Each path below is one point turned by a fixed rotation once a step. After each direction that follows a path, write how fast that rotation turns it, in degrees per step (0 if it stays still).
Each turn is a multiple of 5 degrees from 10 to 175, or 0.
Each row of a path follows its step; steps can be skipped.

step 0: [ 12  24   3  -9 -14  -3 -18  -3  -6   4   7   7  -5  -3 -31  25  29   5
  -2  11  -9 -11   0  -7 -21  -5  16   5  -1  -2  11  -2  -3  -7   0  -6
  10 -20  -1  -1  18   9  13]
step 1: [ -3  -2  14  15  18  -6  10  -7  18  -2  10  24  -9  -6 -20 -15   6   2
  -7   7 -15  -4  14   4  -6   4   4  -4  -5 -12 -12  24   3   5  24  -9
 -26   0   3   6 -25   5   9]
step 2: [ -5  15   6  -3  -7   0  -5  17   8   3   0  -9   3  -3 -17   4  12  18
 -21   9  -4 -10  23 -26  -9  -3   5   3 -17   9  26 -15  -2  15  -8  14
  -2  13 -12   1   1 -25  11]
step 4: [-25   0  -1  10  17  12   3  -3   7  -5  -9  15  -2   1  -3  -8  -6   0
 -25  12   2 -10  23 -27   8   5   3  -4 -11  -8   3   5  -4  17  29   6
  12 -15   9   7  -6  -8  22]
step 5: [  3  10  27 -10   4 -21   1  -3  -7  -6   6  -8  10   2  -9 -10  15  22
 -16  10   5  12  -9  -7  11   1  -1   3 -23   5  19   1 -27  16 -12  -5
  12  26  -4   5  -4   2 -10]
step 6: [ -2   8  -4  -1 -13   5  10 -24   9 -10   4  20  -6   4   2  -1  -7  -2
  -5  11   5  15   6 -19 -22  10   3  -2  23 -31   5   2 -17   9  10  -8
  24 -13 -11  14  12  -6   0]
step 7: [ -8   8  24 -10   7  -1  -2  -6 -18 -10   4  13   2  13  -4  -2 -14  20
  -9  12  16  -8  15  -4  16 -24  -2  -5 -10  17  -8  20 -17  14  28   1
   2  -2  15  -9   1   2  -2]
step 8: [  1   8 -14 -19  -2 -15   3 -19  16  -3  26  15  18   1 -17   3   8  12
 -12  10   8  16 -18   8 -10  -1   1  21   1   3  27   0   1   8   2  -3
  19  13  -9   7   2  -1  13]
step 9: [  5  11  21 -11 -12  19  20  -6   2  -9  13   6 -22   6  -7   2 -19   4
  -1   9  -1  22  18   5 -23 -22   9 -13   0  -8 -17  19  -2   7   8   0
  -4  -4 -11  13   3  -5 -11]
Speeds:
[-2 -3  3 -2 -1  1 -5  2 -3 -3 -5 -4  2 -3 -5  8 -5  6  0 -5  3  4  3 -2
 -5  2  1  6 -5 -3  2 -2  0  3  1  3 -3  4 11 -5  3  3 -2]  140
[ 3  4 -2  1  3  4  0 -2  4  9  3 -3  4  5 -1  7  0 -2  5  0  2  0 -1 -9
  1  3 -1  2  1 -2  0 -7  4  6  6  7  1 -2 -2  5  5  0  5]  170
[ -3   5   3  -8  -2  -2  -1   6  -4  -2   9  -3   2   2   2   4   6  -2
  -8  -3   1  -5 -11  -2  -2   5  -2   0   1   2  -1  -2  -1   1  -2  -2
  -1   2  -2  -7   1   0   1]  135
[-7  3  1 -5  3 -5  1 -2 -7 -7  6 -2  3  1 -3 -2  0  1  6 -2 -9 -3  4  1
 -1  2 -2 -1 -2 -4  6  4  1  2  1  4 -1 -4 -1  8  4 -4  0]  0
